128 stands for zero in the data rows.
Here are some points:
133/138/132/145/129/143/85/133/131/130/95/162/134/117/120/134/129/135/126/148/143/114/116/109
68/97/255/79/150/96/255/165/111/127/222/25/74/208/80/94/121/157/252/131/106/210/110/206
171/127/7/144/119/72/115/50/125/144/170/151/83/146/207/106/105/131/84/81/130/98/168/106
165/133/65/108/146/41/168/81/112/164/198/113/95/148/221/113/127/85/111/63/87/97/181/136
180/125/44/146/123/81/115/62/137/134/155/137/111/155/183/126/131/117/106/113/133/97/152/107
126/103/179/51/147/20/194/88/110/132/202/58/93/196/173/150/100/145/170/115/110/141/175/162
136/161/83/177/129/183/93/129/138/113/97/151/160/97/100/129/150/120/99/143/136/113/100/108
134/89/53/99/105/43/112/44/139/135/200/128/128/190/199/143/144/141/140/97/126/99/166/129
138/136/74/138/125/130/105/116/123/154/130/136/122/122/153/146/135/113/120/98/125/113/133/106
138/128/110/143/135/118/145/111/140/104/116/122/142/147/128/121/158/123/133/144/133/101/109/127
109/164/159/126/156/153/161/185/124/132/94/102/148/74/109/127/127/89/137/123/134/120/109/151
121/128/168/164/121/215/102/170/154/110/93/131/168/95/55/145/172/125/119/165/132/106/92/122
128/183/155/209/138/255/140/234/165/81/31/154/235/53/0/117/172/67/134/138/135/104/21/119
128/168/122/135/137/123/165/147/137/143/170/96/144/141/129/105/114/136/158/110/117/117/99/137
110/140/206/139/147/143/142/153/132/77/92/101/150/133/89/135/129/147/160/156/143/122/86/150
169/144/0/122/112/113/0/55/118/194/131/254/78/100/241/90/113/143/7/51/157/102/142/62
142/144/119/105/136/127/146/131/125/129/115/113/133/145/142/129/116/104/133/118/119/113/127/139
146/155/0/144/95/128/31/73/96/183/127/222/78/103/223/94/84/134/59/84/143/180/161/58
118/116/134/116/136/129/135/111/136/130/142/114/129/156/143/115/123/144/133/122/125/142/124/134
91/108/255/82/146/131/136/181/99/107/89/109/104/101/111/152/91/146/123/158/124/160/149/162
127/147/150/144/133/159/132/151/135/124/124/112/147/133/95/129/150/127/146/137/139/132/106/144
Then 15 other points, each followed by its number:
122/157/150/191/120/248/110/210/142/99/47/130/194/65/31/119/157/91/135/146/138/97/63/115 0
151/141/24/153/104/156/48/95/138/157/86/185/133/107/161/123/127/119/98/121/159/128/116/59 1
85/84/255/74/158/111/255/194/116/102/160/35/119/171/68/128/124/150/238/155/107/174/117/214 2
119/142/139/144/134/136/127/143/126/141/139/133/133/113/127/134/144/129/130/116/118/125/121/116 3
130/126/118/109/125/98/131/133/136/138/130/122/139/156/146/151/157/104/121/133/137/118/115/130 4
169/100/58/117/129/33/62/31/132/131/157/164/84/158/206/141/81/147/90/111/164/122/162/94 5
136/101/157/104/156/20/255/50/121/94/255/48/93/255/129/132/152/129/224/77/106/114/129/233 6
102/126/162/46/141/41/223/165/98/196/148/54/115/180/156/138/118/107/200/131/111/169/151/155 7
145/123/20/118/118/71/93/64/126/169/158/159/86/155/199/121/112/138/95/102/140/128/175/103 8
112/61/130/51/124/26/137/78/94/150/166/110/61/178/210/115/83/168/139/119/125/150/184/156 9
132/123/126/83/129/70/177/100/113/168/187/100/88/163/173/124/113/125/141/98/117/155/171/137 10
87/109/249/104/149/83/255/153/139/77/173/56/134/162/78/127/146/138/224/134/80/141/133/195 11
126/152/92/145/123/155/109/141/127/146/117/152/127/102/120/122/135/119/89/127/121/135/129/113 12
122/141/181/173/126/215/110/171/142/94/74/119/188/93/49/149/161/115/119/177/118/112/91/109 13
119/143/44/158/127/190/52/171/144/170/19/215/176/9/119/105/133/91/72/139/121/68/110/103 14
Which of these numbered points is nearest to each point below by angle, seen from the average point of the first points? Its number follows each.
159/133/59/175/112/147/28/65/125/111/92/184/137/94/162/134/117/152/51/134/158/106/133/91 > 1
141/114/133/117/120/108/136/109/133/116/146/113/134/123/151/146/141/132/144/134/106/113/138/124 > 11
113/116/71/84/131/95/93/95/120/163/147/156/91/120/192/109/91/151/86/97/125/134/158/101 > 8
131/123/130/115/132/110/132/139/116/151/139/140/117/120/134/133/121/125/128/131/131/140/141/133 > 7
130/112/169/121/135/106/171/109/124/105/152/89/108/160/127/127/132/149/173/130/111/130/130/146 > 11
151/147/34/173/103/168/11/103/141/134/81/200/144/78/148/119/123/128/67/123/169/107/116/73 > 1
147/76/67/136/111/117/117/98/122/134/156/161/127/112/163/139/131/124/84/100/112/118/167/128 > 8
119/116/112/93/124/83/143/99/113/156/173/115/91/166/164/125/98/128/138/98/122/156/159/134 > 10
Now 15 new points, numbered from 0 again:
138/124/87/111/137/62/138/82/127/136/188/102/104/178/191/133/126/136/138/104/126/123/142/131 0
119/117/81/119/125/86/132/93/128/146/160/139/90/141/169/116/98/153/117/113/132/125/161/124 1
90/87/190/105/122/106/139/146/111/129/167/113/100/143/123/129/118/156/144/134/120/149/147/147 2
130/196/68/255/103/255/0/107/182/85/6/196/210/58/83/153/159/124/53/186/201/62/53/32 3
125/125/137/83/136/93/153/118/123/133/140/94/107/159/135/149/125/140/134/119/120/138/150/146 4
146/139/31/174/119/182/46/110/146/138/85/191/150/65/151/108/146/120/61/119/147/85/119/93 5
116/131/143/141/123/143/140/163/135/138/130/127/145/124/89/129/154/120/156/136/119/122/120/133 6
131/157/185/144/132/217/101/172/129/91/32/144/158/63/57/113/134/125/132/156/140/147/74/124 7
141/123/157/119/139/95/174/107/126/110/166/87/122/170/126/143/132/129/156/124/119/118/139/148 8
100/128/147/109/132/97/162/150/127/150/142/130/107/129/132/118/113/133/161/115/120/140/123/141 9
108/104/189/80/138/68/186/109/114/115/170/91/102/170/133/137/112/154/157/126/109/153/141/164 10
106/97/252/49/181/47/255/122/131/114/204/0/92/243/102/128/144/114/229/155/100/153/139/192 11
149/175/175/157/132/162/187/150/166/91/142/93/168/155/72/134/177/95/144/144/128/107/101/159 12
120/96/168/83/132/64/171/118/116/149/169/78/94/179/152/147/115/136/155/129/115/143/168/155 13
140/145/87/156/121/177/69/126/140/125/77/164/152/80/117/127/140/122/86/134/140/106/111/94 14
The same question for these:
121/139/127/143/116/186/54/150/136/135/59/174/134/93/96/89/112/153/77/153/158/128/115/111 > 14
136/113/72/114/127/69/101/74/123/149/168/151/90/142/192/132/98/147/95/109/133/126/163/121 > 1
136/123/108/109/136/63/163/87/141/135/179/91/128/177/166/132/117/141/149/116/131/114/147/150 > 0
114/140/185/149/114/203/151/184/154/138/146/97/158/114/61/123/145/135/130/152/124/145/108/150 > 6
141/118/79/130/113/103/95/98/131/137/143/154/111/130/167/129/129/133/116/117/127/116/147/102 > 1
108/129/177/106/142/141/115/144/143/117/80/131/140/98/107/127/109/164/120/157/129/136/137/116 > 7
167/108/25/147/92/106/51/64/125/121/117/192/116/93/192/128/118/132/78/94/140/107/148/89 > 5
147/161/96/208/112/255/35/165/153/83/11/186/189/23/59/117/155/103/68/157/170/101/61/87 > 14
